Each path below is one point turned by a fixed rotation once a step. After each direction that follows a path, write how fast that rotation turns it, in deg/step (0 if it stays still).
Each turn is a multiple of 5 degrees from 10 to 175, or 0.
Each row of a path follows its step; steps can be skipped.
Rotation 1:
step 0: [-14   6  12  -8 -16  27  -4  -2 -32  11  -5  22  20  21  10  -3   0 -29
 -22 -24  23 -12 -12 -22  21 -34  29 -11  -4  20 -17 -31  20  24  -8 -11]
step 1: [-20  -3   6  10  -1 -12  -4  -6 -33 -22  14   1  53   5  12   8  -7   9
 -38  12   7 -21   3  -1   6 -29  26 -14  -7 -14   0 -14 -16  10  40  10]
step 2: [-18 -28  -9   1 -21 -26  -4  -9 -21 -17  23 -30  -2   3   1 -10  -7 -17
   8  36   4  19 -16   4  19   5  12   6 -38   9  15 -15  -4  11  47  -1]
step 3: [-12 -17 -31 -32  -6   5  22 -19  -5  -8  12 -15  -8 -18  -2 -31   7  -8
  -4 -17  24 -18  -8  -2  15  16   2  16 -24 -14   2 -22  34  27  19 -39]
step 4: [-10  25  -7  11   6 -19   5  -9   7 -24  14  -7  11 -18  22 -47  10  -8
 -43 -21  43 -24   3  -1  19  18  25  -5  13   2  10  11  21  -4  -7  -2]
step 5: [-15  10   9  34 -29 -17 -29 -12 -20  -4  -2   4 -12  30   6 -17   6  -4
 -29   3  42   8 -25 -24   1  -4  10   0  19  30   1 -28  16   9   0   9]
step 7: [-29  -4   2  22 -11   4  14  -4   2 -10  30  14  30 -27  35 -30 -36 -15
   8  36  12  -1  10  12   9   4   6  -2 -26  -3  -2  -1  -1  18  33   7]
step 8: [-21 -28 -20   5 -13 -31  26 -18  -4  -4  15  14  -1  25  13 -10   0 -12
   5  15  14 -17   5  -5  39  29 -14   2 -35   1  15 -25  25  31 -13  -4]
step 9: [-10 -15  -5   5 -18 -15  -1 -37   5 -15 -19   5  21  13 -16 -35   6   4
 -42 -16  -2 -16   4  13  13  23  18 -12 -11 -18   5  -7  38  -6  -9 -35]
step 10: [-39   2   6  24 -32 -15 -35  19   1 -30 -27  -1   2 -16   4 -25  -9 -22
 -19  11  22 -15  -5   6  -7  -9  34  -5   8  25  -6   6  22  -1  -2 -22]
Speeds:
[ -3  -7  13   4   3  -1   4  -4  -9  11   4  -2   6  -1   1   7  -3 -11
   0   3  -1  -2  11   1  -3  -3  -3   9  -1  -1 -14 -11  -7  -2   9  12]	65
[ -5   3   3   6   3 -10   0   8   3  -9  10  12   4   5   6   9   6  -8
   7  -4  12  -4   3  -1  -6   4   3   5   5  -8   9   8  -9   1   5  -3]	115
[ -4   4   1   3  -2  -7  -2 -11   5   0   9  -4  12  10  -4  10   6  15
  -9  -3  -5   3   7   2   0   3  -1   2   1  17   7  -5  -3  -2  -3  -2]	95
[ -1  -4  -6   8   0  -2   4  11   1 -12   0   0  -4  -3  -4   7  -3   5
 -15   3   5   6   3  -2   9  -5 -10   8  -3  -1   1   5   5   4  -3  19]	115
Rotation 2:
step 0: [ 30  18  -8 -21  16  15  16 -31  -6   2  -2 -18  34  17   5  -7   2  -1
   0 -26 -13  38   7  20 -15  -3 -13 -25  -6  -4   3  25 -28 -19   2 -11]
step 1: [ 33  19   9   7  -7  26  22  -9  -4   2 -38  -1  43  -1   5  -4  21 -27
   5  22   1 -13  15  13   9 -12  -3   4  -5  19  -2  22 -10  -6 -26 -30]
step 2: [  3  27   2  12  11  29   0 -52   7  31 -18 -27  22  10 -10  -8  -1   1
   5 -10   8  21  10  29   1 -19  -5  11   5 -23   5   0   8 -32  -1  -4]
step 3: [ 35   8   5 -10   1  41  26 -15   6   5  -6 -19  26  27  23  20 -13 -36
  15   2  10  11  14   8  -7  -1   1   6  -2  -3  14  15 -36  14   4  -9]
step 4: [  7  13  -9   5 -11  31   7 -44   3  15 -13  10  32  30  -4  -2  -2   5
   2  26   3  -5 -10  49  -9 -12   0 -10  -7  12  -3  24   0 -16 -32   4]
step 5: [ 11  18   1 -14 -16  33  13 -41  11  -1 -22 -37  10  -4   0   5   1 -23
   4   7  -6   7   3   3 -20 -31   9  41  13 -30   1  14   6  16 -14  -3]
step 6: [ 28  31   1   3 -15  32  29 -38  13  18  19  -1  -3  16  29   0 -19  13
   5  11   3  -6   1  17   7 -11  -8  -5   3  -7   7  35 -33 -10   4  18]
step 7: [ 11   4  23 -16  -7  -3  21 -46  -7 -13  -5 -11  22  26  -1  12  -2 -11
  13  17  -8  -9 -30  18 -17 -15   1  27  27   8   6  21 -11  -1 -35 -15]
step 9: [ 14  36  25  -9  -6  22  12 -22 -16  -3 -25  -3  12   6  23   5  -9  12
  15  -8  -1 -27 -11 -11   6   4 -13  36  24  -8  16  24 -36  -9 -12  13]
step 10: [ 26 -15  31 -32 -18  -5   3 -33  -2  21   5  -1  19  21   8  -9  16  20
  21 -12  15  10 -19  25 -15 -26  -1   3  14   0  13  35  -2 -17   0  -6]
Speeds:
[ 3  3  1 -3  6 -8  0 -9  3  6 -7 11  6 -5  2 17  3  4 -7  4  9 -8 -6  2
  3  2  9  0 12  6 -5 -9  6 -8 -5  5]	135
[  9  -6   2  -6  12  -2  -9  -5  -2  13   6  -3  -3  -1  -2 -15  -7  -4
  -5   0  -4  -4  -1   4   3  -5   3  15  -4   3  -4  -5  12   6  -4  -4]	125
[  2   6   5  -4  -3  -3 -18   3   3  -9  10  -4  -2   4   1   1   8  19
  -5   2  -2  -7  -2  -1  -2  -5   1   7   9   4   7   5  -7   7   3  -2]	25
[  1   9 -10   8  -2   8  -7   1   1   6  -4   2  -5  -8 -13  -6  -2  -9
   2  -5   1 -12   2  -6  -4  -7  -4   0  18  -7   5  -2   3  -3   8   3]	110
[ -5  -2 -11  -7   8  -2   3   4  -6  -1   7   6   8  11 -10  -3  -1  -8
  -7   0  -5  -2  -1   2 -18   1   9 -10   5   9   2   4  -6   4  -7  -1]	100
[ -5  -5  -8   2   1   5  -9 -12   2   0   9  10  -2   5   4 -11   1   8
  -8  -5  -2   8   1   8   6   1  -1 -10   1  -5  -5   5   2 -17   5   6]	175
[ 15  -1   2  -5  -4  -1  -9  -6  -2  -4  -5   4  -2   1   4  -2 -11  -5
   5   0   0 -11 -11   1  -1  13 -12 -14  -2   8  -3   3  -4   3   5  -5]	120
Rotation 3:
step 1: [ 32  20  17   7  10  -2   9 -31   6  34  21  -2  26  17  22 -32   6   1
  29 -30 -22 -10 -15  30   2 -19   1   4   5  23 -34  28 -18  -1 -18 -36]
step 2: [-18 -42   8   3 -34  29  14   3  -9  -9   2 -13  34  -2  25  32  16  22
  -9 -25  -7   9 -31  12   6  11 -11 -35 -29  46   7   6  -8  25  -6  -4]
step 3: [ 14 -23  11  11 -22 -12  -1   8 -39  -1 -34  26  35  -2 -30  15  27   4
  10  32 -24   4 -19 -33   0 -11   7 -30  20 -21 -12   4   6 -13  13  38]
step 4: [  6  16  37   3   8  23 -14  -1   8   6  -9  15 -29  22 -45  19 -15  13
  19 -35 -12  24  -7  21 -14   0  -2  18  14  -7   8 -15  46 -46   8  18]
step 5: [ -5 -29 -23 -41  14   2 -11   2 -25  10   5 -37 -47  22  -6  16  -2 -28
 -20   1 -23  -5  33  31 -18  13 -10  -6 -10  -3  31 -10 -25 -22   1   4]
step 6: [ -8 -22  19  31  46 -20   7  35  -7  -1  13   5 -11 -15   7 -22 -25 -34
 -21  10  -9   2  26   1  -3 -39  -8 -11 -14 -26 -41  -7 -16  18 -35  -1]
step 7: [  2 -11   9   0   0   7  -2 -31  33  -9  40 -23  21 -34  32  -1 -48   4
  14  -9 -19  -5 -13  -6  34  -5 -11  21  36  -2  -2  22  16   1 -38   7]
step 8: [-17  -3  -8 -37 -40  31 -15 -16  -9 -34  13  28  -2  -8  54 -33   5  16
 -18  27  -8   1  -7 -16 -18   9   4 -33 -12  16   8  -1  28   8   0   9]
step 9: [ -6 -15   2 -10  12 -22 -13  23  -3  -3 -20  24  -4 -35 -25 -21  39  22
  11  -9  14  13  -7 -69 -15  29  -4  13  -6 -30  12   3  25   8   3  -7]
step 10: [-11  38  22 -16  25  33 -11 -18  21  20   3   9  -3   8 -52 -10  19 -17
  24  20  11  -4  30  -4  -1  28  -3  32  21  28   4  20 -12 -26   6 -13]
Speeds:
[  2   5  15  -5  -2   6   0 -12  -6  -2   7  -5  -7  -5   2  -3  -9   7
  -4  -5   4  -5  -2   5   4  10  -5  -5  -9   0   0   1 -11  -3  14   6]	120
[ -8 -11   2 -12  -2 -10   0   5   8   2   8   0  -9  -3   4 -11 -14   2
  -7   5  12  -6  -4  -1  -4  -4   5   1  14   1  -3  -3   2  -1   0  -2]	40
[ -8   5 -12  -3 -13   7   3  -1  -8   2  -6   6  -2  -4 -15  -7  -5   6
  -3  -5   1   5   1  -1  -1   2  -2  -6   4 -12   4   8  14  -3   7  -1]	70
[ -7 -13  -1   6  10  -4  18  -5   6  -8   2  -3  -1   6 -12  -5   4   5
  -4   4  -1   6   1 -10   3   5   3 -11  -5  -3   2  -3  -7   5   1   0]	110
